6.476 -6.651 3.837
-0.709 -0.522 4.984
=>
-6.651 3.837
-0.522 4.984

6.664 -5.624 0.998 1.927
2.513 7.069 -3.833 -1.864
=>
-5.624 0.998
7.069 -3.833

-1.023 -0.982 -0.948
1.066 -1.540 -6.594
4.759 7.863 -3.452
4.889 1.531 -7.919
=>
-0.982 -0.948
-1.540 -6.594

-0.292 -6.367 6.509
3.332 -4.876 -8.279
=>
-6.367 6.509
-4.876 -8.279

6.452 7.961 6.038
7.820 7.844 7.705
7.526 7.796 7.317
7.754 6.263 7.562
=>
7.961 6.038
7.844 7.705

-6.500 -3.579 -2.073
-2.025 5.311 2.392
-3.602 -0.956 6.381
3.961 -2.334 -7.475
=>
-3.579 -2.073
5.311 2.392
---
4.116 -0.144 -1.238 -4.078 -2.143 2.584 3.764 2.213 4.058
5.744 3.891 0.100 2.731 3.457 -0.129 -3.069 0.921 -1.422
0.571 1.742 0.216 -0.605 6.606 -1.889 -4.347 0.418 -3.253
-2.452 5.182 -0.555 1.134 -2.950 4.117 -0.662 0.932 -4.442
0.662 4.787 0.320 5.982 2.514 1.002 1.914 3.103 -1.375
1.726 -4.701 0.067 -5.222 -1.451 -0.259 4.277 2.555 0.767
0.910 -4.673 -0.632 1.408 4.222 -1.029 -4.325 -3.834 -2.222
0.452 -3.251 -0.280 0.582 -1.469 -7.888 -0.619 1.219 -2.293
-2.555 -0.326 -4.409 -2.219 -0.254 1.679 -4.763 6.557 -0.802
2.512 3.197 1.644 2.790 -5.462 4.481 -0.043 2.005 -1.983
=>
2.512 3.197 1.644 2.790 -5.462 4.481 -0.043 2.005 -1.983
-2.555 -0.326 -4.409 -2.219 -0.254 1.679 -4.763 6.557 -0.802
0.452 -3.251 -0.280 0.582 -1.469 -7.888 -0.619 1.219 -2.293
0.910 -4.673 -0.632 1.408 4.222 -1.029 -4.325 -3.834 -2.222
1.726 -4.701 0.067 -5.222 -1.451 -0.259 4.277 2.555 0.767
0.662 4.787 0.320 5.982 2.514 1.002 1.914 3.103 -1.375
-2.452 5.182 -0.555 1.134 -2.950 4.117 -0.662 0.932 -4.442
0.571 1.742 0.216 -0.605 6.606 -1.889 -4.347 0.418 -3.253
5.744 3.891 0.100 2.731 3.457 -0.129 -3.069 0.921 -1.422
4.116 -0.144 -1.238 -4.078 -2.143 2.584 3.764 2.213 4.058

5.991 7.185 7.920 4.549 -1.760 -5.475 -5.144 -4.648 -6.371 -6.945 -3.246 2.392 5.333
4.352 -1.869 -5.543 -5.073 -4.568 -6.478 -6.920 -2.998 2.555 5.356 5.995 7.272 7.922
-3.732 1.859 5.206 5.972 6.964 8.007 5.143 -1.017 -5.288 -5.257 -4.505 -6.126 -7.064
-4.818 -5.493 -4.491 -5.734 -7.159 -4.713 0.907 4.786 5.843 6.739 8.057 6.063 0.210
5.067 5.914 6.978 8.033 5.412 -0.542 -5.126 -5.280 -4.552 -6.048 -7.127 -4.120 1.598
=>
5.067 5.914 6.978 8.033 5.412 -0.542 -5.126 -5.280 -4.552 -6.048 -7.127 -4.120 1.598
-4.818 -5.493 -4.491 -5.734 -7.159 -4.713 0.907 4.786 5.843 6.739 8.057 6.063 0.210
-3.732 1.859 5.206 5.972 6.964 8.007 5.143 -1.017 -5.288 -5.257 -4.505 -6.126 -7.064
4.352 -1.869 -5.543 -5.073 -4.568 -6.478 -6.920 -2.998 2.555 5.356 5.995 7.272 7.922
5.991 7.185 7.920 4.549 -1.760 -5.475 -5.144 -4.648 -6.371 -6.945 -3.246 2.392 5.333

-2.337 6.730 0.316 -0.075 -1.071 -0.519 0.438
-1.630 3.790 -1.948 -0.177 1.649 1.124 0.656
0.774 -1.494 0.610 -0.257 -1.498 -4.103 -2.696
-0.755 -3.597 -0.951 -0.244 0.066 1.025 1.584
-3.295 -5.924 1.835 0.105 2.511 1.321 4.777
-1.352 3.545 -0.462 -1.023 3.339 -2.747 1.103
=>
-1.352 3.545 -0.462 -1.023 3.339 -2.747 1.103
-3.295 -5.924 1.835 0.105 2.511 1.321 4.777
-0.755 -3.597 -0.951 -0.244 0.066 1.025 1.584
0.774 -1.494 0.610 -0.257 -1.498 -4.103 -2.696
-1.630 3.790 -1.948 -0.177 1.649 1.124 0.656
-2.337 6.730 0.316 -0.075 -1.071 -0.519 0.438

-0.190 1.203
-6.350 -0.103
0.110 1.077
-1.877 -5.874
6.685 1.112
-0.688 1.455
=>
-0.688 1.455
6.685 1.112
-1.877 -5.874
0.110 1.077
-6.350 -0.103
-0.190 1.203

-0.367 1.579 -0.728 -0.207 1.867 0.368 -0.019 0.417 0.013 2.167 1.979 2.327 0.447 -0.643 -0.631
-0.795 3.551 -0.559 0.626 0.315 0.185 -0.728 -1.725 0.701 4.862 2.857 3.423 0.628 1.707 1.465
0.553 -5.995 -0.047 -0.904 -3.408 -1.976 0.411 -1.100 1.864 -4.521 -5.770 -4.718 0.941 3.045 -0.171
0.825 -1.258 -1.130 -0.618 -2.493 -2.175 -0.457 -2.475 -0.403 2.152 -1.623 -1.196 1.841 6.209 -0.745
-1.860 1.998 -1.342 1.127 0.032 -2.010 -1.718 -3.330 2.347 7.644 -0.461 1.326 0.876 4.692 2.448
=>
-1.860 1.998 -1.342 1.127 0.032 -2.010 -1.718 -3.330 2.347 7.644 -0.461 1.326 0.876 4.692 2.448
0.825 -1.258 -1.130 -0.618 -2.493 -2.175 -0.457 -2.475 -0.403 2.152 -1.623 -1.196 1.841 6.209 -0.745
0.553 -5.995 -0.047 -0.904 -3.408 -1.976 0.411 -1.100 1.864 -4.521 -5.770 -4.718 0.941 3.045 -0.171
-0.795 3.551 -0.559 0.626 0.315 0.185 -0.728 -1.725 0.701 4.862 2.857 3.423 0.628 1.707 1.465
-0.367 1.579 -0.728 -0.207 1.867 0.368 -0.019 0.417 0.013 2.167 1.979 2.327 0.447 -0.643 -0.631

3.712 0.947 0.260 4.368
3.949 -1.091 5.512 6.233
-5.494 -5.731 -1.846 3.300
-6.476 -4.992 -5.895 -5.851
-4.055 -5.896 -1.471 -1.939
-3.605 4.409 -0.854 -1.392
-2.867 3.284 -6.647 4.391
-0.648 6.167 -1.758 -5.478
=>
-0.648 6.167 -1.758 -5.478
-2.867 3.284 -6.647 4.391
-3.605 4.409 -0.854 -1.392
-4.055 -5.896 -1.471 -1.939
-6.476 -4.992 -5.895 -5.851
-5.494 -5.731 -1.846 3.300
3.949 -1.091 5.512 6.233
3.712 0.947 0.260 4.368

-0.427 0.816 4.806 -5.119
5.842 -6.691 0.078 -6.551
2.295 2.336 3.731 -2.384
-1.927 -4.637 5.652 6.532
-1.402 -3.817 6.417 6.401
3.412 1.035 -5.107 3.234
4.140 0.898 -3.295 3.354
3.136 -1.878 0.531 -2.456
-1.680 -6.228 1.744 -5.020
=>
-1.680 -6.228 1.744 -5.020
3.136 -1.878 0.531 -2.456
4.140 0.898 -3.295 3.354
3.412 1.035 -5.107 3.234
-1.402 -3.817 6.417 6.401
-1.927 -4.637 5.652 6.532
2.295 2.336 3.731 -2.384
5.842 -6.691 0.078 -6.551
-0.427 0.816 4.806 -5.119

-7.480 -7.985 3.166
-7.022 1.199 8.136
=>
-7.022 1.199 8.136
-7.480 -7.985 3.166
